One vector is turned by the same rotation once a tick. Each row is the vector after some number of ticks, and that number follows the row.
The counts run from 0 to 142.
[ 17   3  -6  20  19   3  18  -8  18 -15  -6   2 -10 -24  -5 -11  10  -3
  16   9  11  -8  32 -20   6   3 -12   0 -12 -28  10   5] | 121
[  8   7  -5 -17  21  -2   7  -3  -1  22 -13  -1   3 -21  -4   9  12 -26
  -6   7  -4  14  14 -17  23   4   5  11   6 -34   7  -2] | 132
[  5  11  -7 -42  -1  -6   8  13  19  -3  -4  -7  27  -9  -2  -1   5 -23
   5  15   3   0   3  -8   7 -14  10  26 -11  19  11 -12] | 30
[-19 -16  17 -10  20  -2   6   9  15 -16  19  -8   8  -1  24 -10  -1  25
   3  -4   4   2   8   1 -11  11  16 -12  -7   1 -11  26] | 17
[ 20  11  35  16 -10  -3 -13   7  15  -8  19   7  11 -16   3   5 -13   7
   4  -7 -19   0   4  -9   9  19   7  -5  20 -11 -18  -5] | 83
[-25 -12   9  24  -9  20   6  11  28   6  17  10  -4  19  26   8   7  23
  -1   0   1   1   8  -1   1 -12  17 -11  -2  -9  14  -7] | 7
[ 10  -7  10  16   6   8   3  27  13 -16   9  18 -16   9   8  -3 -13  30
  -1   5  -2  -8   2   4 -12   2  10 -21   3 -11 -21  23] | 10
[ 27  10 -13  27   0  -7   4  -4 -17  12 -14  19 -12 -10 -10   1  10  -2
  -3  23  -3  -9  -8  -3   9  -8  18   1 -25 -19   7   4] | 48
[-20  -3 -22   3  26   1  12 -17  -2   2 -31  16 -23  11 -11  -2  14  -1
 -18  14   6   7   3   8  -4  -5  14  11   1 -23  10   7] | 58
[  0   5  20   5 -10  -4   8  33  13  -1  13   2  15 -17  -7   8  -8  19
 -21  -9 -29   5   3 -15   3  12 -17  -3  16   6 -15  -5] | 78
[ 14   3   9 -18  -1 -15  -7   8 -12   4  13  13  16   2  14  -4   1   3
  -5   7  -8  -1 -25  24  -9   9  31  -9   5   9 -29  21] | 95
[-13  -6  16  13  10  -5  -2  11  28  -9   6  -4   3  -9  -4  17  -5   5
 -16 -20  -8  -8   3 -12   5   7 -45  -5   5  -3 -24  -4] | 72
[-18  -4  -7 -12  19   0  13 -14   6  13  -4   2   7 -25  -5   4  15 -26
  -2   0   1  21  18 -12  16  11  12  23  11 -26  15   6] | 131
[-22 -11 -12 -14  11  -2  15 -21   2  12   2  -5  -2 -26   0  18   0  -7
 -18  -7 -10  16 -14   1  10   3  -1  35  11   1   2   3] | 136
[-27  -5  -8  -3  20 -10   1  18  11 -13 -10  10 -12   9 -23  12   0   0
 -18 -16  -2  -5  11   5 -15   6 -23  -5  26  -6 -22  12] | 67
[ -7   2  -7   2  17  -5  30  18 -13  -5  11   2   6 -32 -16 -10  24   2
   1  -6  -6   7  23 -11 -14   9  -3  10  11  -8  15  17] | 124
[ -3   9 -11   7 -26  -8   7   5 -14   8  14   9  16 -27 -16  -2   8  -3
   0  15   1  -9 -15   3  -8  -6   4  31 -22  28  14   6] | 40
[ 12  -3   7 -31  21  -1   1 -12  29 -16  -4 -22  18 -12  22  -7  -1  -9
   9   7   5  -1   7  -6  15  -9   8   7 -19   6  -7  -7] | 25
[-26  -9 -10  19 -23   0   1  20   8  19  21  22  -1  14   4  27  11   4
  -8  -1  -2  -2 -18   7   0  -3  -3  -9  12  -2 -11  15] | 0
[ 27  -6  -5   4  31   1  20 -10   4   0  -8  -7  -3 -33   3  -3   8  -3
  -2   2  -9   6  15 -21  18   2 -11   7  -7 -21   1  -4] | 127
[ 31   8  17 -12  -3 -15 -15   4  -2   8   7  10  14   6  19   2   1  -7
  -4   9 -10  -1 -15  15   4   5  33 -17   4  -5 -30   7] | 94
[ 22  -1 -10  22  18  -8  22  22  -7 -12  16  -5  -6 -13  -8 -10  15   4
  11  -1  -3 -20  18  -3 -11 -14 -24 -11  -7  10   0   1] | 117
[ 18   2  -7 -12  23  -7  11   7 -11  20 -10   1   2 -21  -4  12   5 -21
 -13   4 -15  10   9 -19  19  10  -3   6   8 -25 -15   1] | 133
[ 32   0  -2 -14   6 -10 -10 -12   4  -5  -5   4  -6  17  19   0  -5 -15
  14   4  -4  -8 -15  27   4 -19  23  -7   4   8 -12 -16] | 99
[-28  -9 -13  -6  22   4   4 -18  28   1 -23   0  -6  14   6  10  12  -1
 -19  -3   7   2   7 -12   8 -10 -14  -4 -12 -25  -4   0] | 64
[ -8  -1   3 -12 -11 -17  -3  -9   3 -12  24  -8  21 -27  -2  -1  -2  -8
  10  -1   6 -14  -9   9  -2  -6  -6  35  -9  31  -2   3] | 34
[  9   1  15 -32  14 -14 -13   4  13 -20   9 -10  19 -20   1  -4 -12 -15
  16  -4  11 -14   9   2   0   8  -1   8   4   5 -30  17] | 27
[-22  -6  -6  -4  17  -3  12 -19  -4   4  13  -2   4 -36  -7   3  14 -10
   0 -13   2  16  13  -7   1  17   6  24  16 -17   9  18] | 130
[  2  11 -12  28  -7  -2   6  -9 -13  18  -4  21   0  -7  -4  -2  22  -8
   4  27   1  -5  -3  -3   2 -15  25  10 -25 -15  26  -3] | 47
[ -1 -13  21   0  31  -2   4  18   9 -17  19 -11   3   1  28  -6  -1  24
   2  -9  -2   1   6   3  -8   6  10 -21  -1  -1 -20  13] | 16
[  1  -5   8  20  -6  17   6  12  29   2   7  11  -9  22  27   7  -2  18
   4  14   3  -1   8  -9   8  -9  14 -18 -13 -15   6  -4] | 8
[-24  -8 -17  12 -32  14  12  15  21  13  10  25  -6  20   4  20   4  11
 -10   6   3   7 -19   3   0  -7   5   2   4   0  -1  10] | 1
[-12  -9  -7 -15  19 -12  15  -9 -19  12   6  -5   1 -31  -6  16   0  -7
 -22  -5  -9  14 -13   0   8  12  -5  26  16   3 -14  11] | 135
[  5  -9 -11   8  43 -11   2   1  -7  -4 -22   4 -27  10 -10   9   6  -6
 -12  -5 -13  -6   1   4   0 -14  -8 -10  18 -20  -8 -10] | 60
[-11  -8 -18  31  12  -9  11 -16 -24   4   4  16 -19  -9 -12   0  12   9
  -1   1  -7  -1  -8  21 -16  -4  17  15   4   2  17   7] | 51
[-21  -8 -16  20  24 -18   7  -6 -17   5  -5  14 -14   0  -7   1  20   4
 -14  -1   1  -4  -8   8 -17   8   6  -5  -7 -19 -11  29] | 56
[-14  -8 -12  21   9   2  24  -1   4 -11  17 -11   6 -20  -1 -16  27  16
   7  -2   7  -9  19  -4 -10  -1  -9   7 -20   6  19   8] | 119
[  9   0  -6  31  30 -13  -5 -14 -18  10  -9   5 -17   6   7   8  19 -11
   0   6  -4 -11   4   6   5 -12  10 -16 -10 -30  -2  -6] | 54
